In the rows, 128 means zero.
Where one turn sends some rows of the set: a few examples, then the rows asked:
sudo: [139 164 147 124  87 118 137 124 145 102 100 119 105 125 115 132 152  80
 142 114 115 168  92 128 117 122]
sigo: [139  76 146 130 116 156 128 159  77 143 120 117 134 112 122 104 103 127
 114 141 117 111 118 117 155  87]
Luze: [166 105 134 141 135 120  92 169 105 114 127 141 119 139 149 117 111 101
 128 129 152 158 150 124 176 167]
Boniv: [120 155 138 124 111 103 152 126 133  98 105 118  97 102 132 147 132 101
 139 114 112 161  85 128  97 124]
Zim: [110 149 117 103 100 143 122 131 135 163 136 117 156 151 153 126 157 121
 169 132 138  98 174 112 134 103]
vilel: [130 120 105 134 104 176 118 150 167 146 133 149 156 154 124 116 130 170
 143 147 136 117 159 115 130 140]
Geti: [119 164 137 124 129 112 126 102 133  81 110 133 108 111 106 137 175  89
 125 139 126 138  92 135 148 119]
Sok: [135 168 139 115 119 101 139 114 128  95  98 114  96 129 115 146 173 102
 134 152 123 156  98 123 144 111]
pone: [138 147 102 126 147 143 108 146 156 147 159 143 147 123 151 125 168 126
 172 137 149 133 176 120 122 131]
vug: [139 103 133 134 114 118  91 141 111 132 119 139 117 171 188 156 114 123
 140 101 155 129 146 116 158 147]
segum: [121 156 134 123 139  97 135 111 127  84 109 132  91 112 130 155 169 113
 126 138 125 146  86 126 127 115]
tof: [104 159 138 130 107 120 131 117 144  83 115 134 120 109 115 124 153  81
 138 113 110 143  87 134 101 135]
peted: [149  69 129 162 126 158  83 131 127 129 124 142 134 172 149 139 118 129
 148 122 137 148 136 138 156 137]
siz: [110 114 144 111 112 133 124 151  76 137 129 128 137 101 149 110 105 103
 104 112 134  74 131 110 163 106]
sut: [117 108 112 129 129 168 125 130 137 162 144 124 157 135 137 125 153 152
 170 149 120 112 151 122 108  85]
gogu: [125 108 117 128 113 168 146 164 122 145 127 137 147  99 114 107  93 166
 107 146 130  97 137 112 141 123]
Sonag: [144 131 134 106 133 127 143 189  84 139 145 126 133  84 133  89 131 121
 116 147 132 109 138  95 133 101]
tuvez: [164  91 124 147 103 165 115 165 137 139 115 153 124 142 136 130  91 161
 109 124 145 133 132 113 161 150]

Boniv turns into tof
Geti turns into Sok
Where do these go?
Sonag turns into pone
peted turns into sigo
tuvez turns into gogu
vug turns into siz

